128 stands for zero in the data rows.
Here are some points:
[136 132 132 110 125 131 120 140 103 115 139 124 161 128 157 123 134 112 150 142  86 128 140 146]
[ 99 146  91 124 166 150 154 102 142 123  45 157 126 161 163 113 100  97 126 125 178 157 141  94]
[ 62  25  60 146 132 107  47 171  97  66 176  67 146  96 162 136 142 103 241 116   0 161  66  72]
[199 126 171 198 135  64 195 125 169 107 214 151  22 118  65 163 131 172  28 130 255 115  47 143]
[254 206 230 145  84  93 198 124 115 132 248 160  84 107  61 164 140 176   0 161 230  91 178 213]
[123  71 132  99 121 132  72 179 135 102 135  91 129 113 176 117 106  90 145 130  84 153 103 110]
[193 160 192 180 114 107 158 134 148 123 209 128  70 109  72 156 149 172  56 117 204 115  94 150]
[143 104 136 115 136 122 134 137 149 136 101 146 117 103 151 147  84  70  80 177 190 149  85 110]
[ 79 107  89 167 151 101 147  97 134 107  98 149 122 138 127 136 110 130 151 118 142 147  75  50]
[171 179 153 139 114 118 161 117 119 134 176 155 119 130  97 145 134 142  78 155 172 117 138 173]
[138 167 107 137 127 157 157  98 114 125 136 149 133 141 106 130 163 156 136 133 131  87 153 161]
[119  80 139 112 108 117  86 181 127  99 133 107 122 114 173 130 107  93 142 119  95 158 104 100]
[116 143 116 103 119 157 129 124 115 141 137 121 159 141 132 107 138 143 153 130  82 115 175 144]
[124 164 160 118  95 145 144 115 137 150 171 142 127 129  88 132 153 198 106 116 122  87 165 167]
[ 67 216 142 189 207 103 171  46 109 118 108 205 152 124 167 153 135  91 153 172 109 159  89 105]
[ 72 131  74 151 157 136 139  92 140 126  49 145 123 164 157  90 102 103 146 126 158 167 110  73]
[136 128 103 120 135 121 141 108 108 137 115 121 133 137  95 129 129 129 141 126 132 122 135 115]
[106 134 160 156 128 121 108 158 131 133 150  85  91 131 104 115 157 192 175  49  89 108 136 118]
[ 92 155 127 116 133 142 121 105 141 156  99 137 149 124  96 120 163 174 144 126 117  93 195 167]
[ 88  47  53 201 177  79 129  83 209 123  95 143  92 129 109 145  68 162 132 128 198 162   5  27]
[147 177 138 133 128 161 154 109 107 135 154 136 144 126  90 127 172 166 128 137 119  83 163 171]
[150 178 156 104 107 138 142 115 116 150 161 148 143 119  84 131 164 178 125 128 110  77 185 183]
[ 78  63  78 147 128 118  82 154 125  83 138  83 131 110 165 133 128  92 187 124  57 160  77  87]
[ 77  61  90 155 117 100  95 141 121  90 154  92 135 102 140 140 133 123 210 112  38 151  74  93]
[106  78  84 100 141 128 106 134 139 132  74 130 155 104 162 133  84  61 129 164 132 176 101  94]
[174 151 138  71 125 164 138 137 121 113 107 151 172 121 167 133 126  54  97 189 133 117 174 184]
[ 94 130  75 162 140 108 173  56 136 132  63 173 132 176 128 136 100 122 148 123 166 153  73  61]
[159  47 105  68 165  97  80 138 187 191  35 140 120  69 168 141  25   6  48 244 230 209  66  98]
[119 155 135  91 115 171 112 133  85 148 163 120 179 141 105 102 183 177 179  99  55  80 205 195]
[177 112 155  93 103 128 142 138 127 150 143 115 128 142  98 106 113 149 103 134 131 121 157 149]
[108 137 155 157 124 108 131 124 142 128 137 108 104 131 116 118 160 172 124  81 133 117 142 132]
[119 159 148  96 111 168 127 120  89 151 109 145 184 149 114 113 154 165 155 128  59  95 195 148]
[149 189 143 119 105 159 154  95 103 143 161 176 150 124  95 144 172 202 128 135 121  59 189 192]
17 more points follow, each with its number after it:
[196 107 183  75  91 119 136 156 135 137 147 120 119 109 130 126 102 105  84 151 154 132 133 153] 0
[130 135 110 112 135 134 141 113 102 150 118 151 148 133 104 143 125 129 134 143 151 116 119 128] 1
[155 100 141 102 126 116  99 146 155 146 106 123 110 104 150 136  91  68  76 169 168 150  98 119] 2
[237 228 192 154  94  90 196 128 142 114 234 177  96 122  42 168 128 185   0 162 238  79 152 205] 3
[102 105 144  89 127 130  67 203 144 124  97  92 155 130 211 112 115  83 150 108  65 148 163 128] 4
[111 154 139 142 150 110 141  99 117 125 135 139 135 125 139 140 140 116 126 136 113 136 129 129] 5
[123 146 104 128 158 129 147 113 126 120  50 154 126 160 158 116 106  93 121 147 168 134 130  97] 6
[128  82 136  92 142 127  98 128 156 171  77 136 138  80 166 153 108  93  60 178 179 163 107 139] 7
[167 157 135 139 124 122 172 115 121 126 169 143  90 106  95 145 132 133  79 152 204 128 112 134] 8
[122 129 104 132 134 134 152 113  98 154 128 131 150 133  71 130 141 165 146 122 117 109 139 136] 9
[ 90 222  98 169 194 124 187  26  86 123  85 194 170 142 163 149 144  73 179 164 102 143 110 112] 10
[109  46 134  98 106 114  27 203 130 100 134  87 117 115 212 133  90  67 167 100  57 170  88  72] 11
[ 76 125  82 170 147 112 162  91 137 134  87 150 111 154 120 130 106 138 140 114 146 134  75  60] 12
[174 142 164 141 103 118 148 121 139 118 186 120  83 116  98 142 132 149  72 142 177 117 115 140] 13
[104 108 100 143 151 102 139 114 143 136  90 144 115 110 119 140 117 124 130 135 167 143  88  81] 14
[124 137 108 152 137 114 143 110 126 109 139 142 113 137 146 136 122 100 134 139 152 142  88  99] 15
[163  88 109 176  59  68 117 158 173  54 241 148  82 121 155 186 104  92 108 143 168 144  21 114] 16
Which of these numbered points is nearest to each point below by angle, seen from the average point of the first points? Its number follows each.
[112 114  90 131 158 112 127 102 136 144  98 131 109 115 118 123 102 139 120 147 167 151 102  90] > 14
[184 138 150 136 123  96 132 133 177 109 131 149  78 125 165 144  92  76  31 171 216 151  90 130] > 2
[110 116 164  84 123 151  82 178 145 117  84 105 141 134 200 100 135  92 141 115  97 136 167 130] > 4
[ 95 100  92 175 147  89 135  85 128 128  97 137  99 140 141 135  94 130 150 105 168 153  67  52] > 12
[117 146 106 125 145 143 134 119 142 125  74 148 127 136 165 116 112 116 115 136 152 142 139 109] > 6
[178 109 149 100 104 131 129 159 121 144 152 111 120 124 108 120 108 116 111 123 140 118 134 149] > 0
[121 157 111 124 156 145 131 131 157 118  43 142 124 153 181 106  96  72 109 124 182 139 131  99] > 6
[144 128 114 151 135 145 119 126 100 111 225 111 140 104  49 130 201 187 185 122  45  83 133 180] > 9
[ 89  76  99 150 135  86 129 133 123 125 128 104 131 129  91 120 120 153 168  92  95 135  85  68] > 12
Here are 17 other points, each followed by its number:
[ 70 135   0 168 135 191 190  52  83 126 111 149 189 191 119 121 182 161 255 139  87  65 143 122] 0
[155 119 151 111 100 141 111 156 147 117 144 133 119 125 130 124 126 128  88 137 137 114 135 140] 1
[130 101 107 134 144 118 135 118 151 140 105 141 104 111 121 132 104 114 103 150 178 148  90  98] 2
[164 110 153  90 117 110 119 156 124 132 137 108 124 126 116 122 107 105 119 134 135 135 135 152] 3
[181 174 164 108  89 176 133 135 105 154 187 160 143 118 105 144 185 191  93 110 125  54 189 203] 4
[111 169 130 127 123 167 142 105  97 124 159 139 161 145 101 128 174 160 153 150  86  73 175 163] 5
[ 71 175  70 119 193 177 179  62  79 124  69 157 190 179 172 116 121  84 175 162  93 146 163 121] 6
[155 139 182 137  98 148 104 140 150 125 154 115  92 101 129 124 127 146  85 116 145 111 134 153] 7
[ 85 134 104 127 143 131 120 109 130 171  93 103 152 111  70 106 168 187 174  89  73 117 154 145] 8
[ 94  80  84 195 139  95 143 107 123  73 148 135 105 123 158 134 114 102 172 143 112 164  64  70] 9
[106 143 156 169 126 115 132 136 133 131 140 105  97 134 115 129 147 179 142  66 133 123 119 106] 10
[114 145 109 130 141 142 135 116 143 132  59 154 124 145 156 121 109  99 116 132 162 140 142 106] 11
[109  89 121 135 116 119  89 162 109  91 171  96 130 119 141 132 140 125 168 115  69 135 112 105] 12
[126 117 128 109 123 139 129 138 115 140 108 106 163 146 109 101 128 132 155 122  93 121 152 155] 13
[ 88  70  83 126 117 119  55 182 101  81 161  80 143 114 172 121 123  90 202 101  22 157  90 102] 14
[ 85 179  86 164 191 144 181  61 165 108   0 194  86 195 181  94  83  80  96 107 214 176 125  80] 15
[140  91 122  84 134 121 108 147 126 158  77 127 141 110 164 137  82  49  96 194 181 166  81  92] 16
Which of these numbered points is nearest to each point below by angle, seen from the average point of the first points? Its number follows each.
[130 113 148 134 117 128 127 129 112 117 151 116 129 130 124 127 140 126 145 143  95 122 125 133] > 12
[142 107 119  92 126 143 111 168 111 151 132  88 139 155 109  83 129 156 168  72  73 127 163 142] > 13
[124 175 121 133 124 158 155  99 101 130 144 150 163 145  95 132 181 151 140 138  99  85 165 164] > 5
[153 106 140  86 106 124 121 156 117 136 139 106 137 123 132 122 110 105 121 138 110 123 147 157] > 3
[ 72 179 110 167 187 120 160  68  97 131 100 162 156 128 131 134 150 132 176 121  76 144 125 110] > 6
[125 120 136  95 124 134  84 187 137 103 105 114 141 125 182 116 126  76 140 116  95 145 145 143] > 14
[113 136 116 142 148 128 140 110 155 136  82 142 110 145 135 121 104 120 110 123 165 147 116 101] > 15
[119 122 107 111 118 142 115 140 107 144 112 139 167 132 142 126 126 121 169 128  83 115 133 125] > 13
[161 183 129  92 139 148 160  96 106 144 104 169 177 140 155 116 122  99  88 181 156 128 184 179] > 6
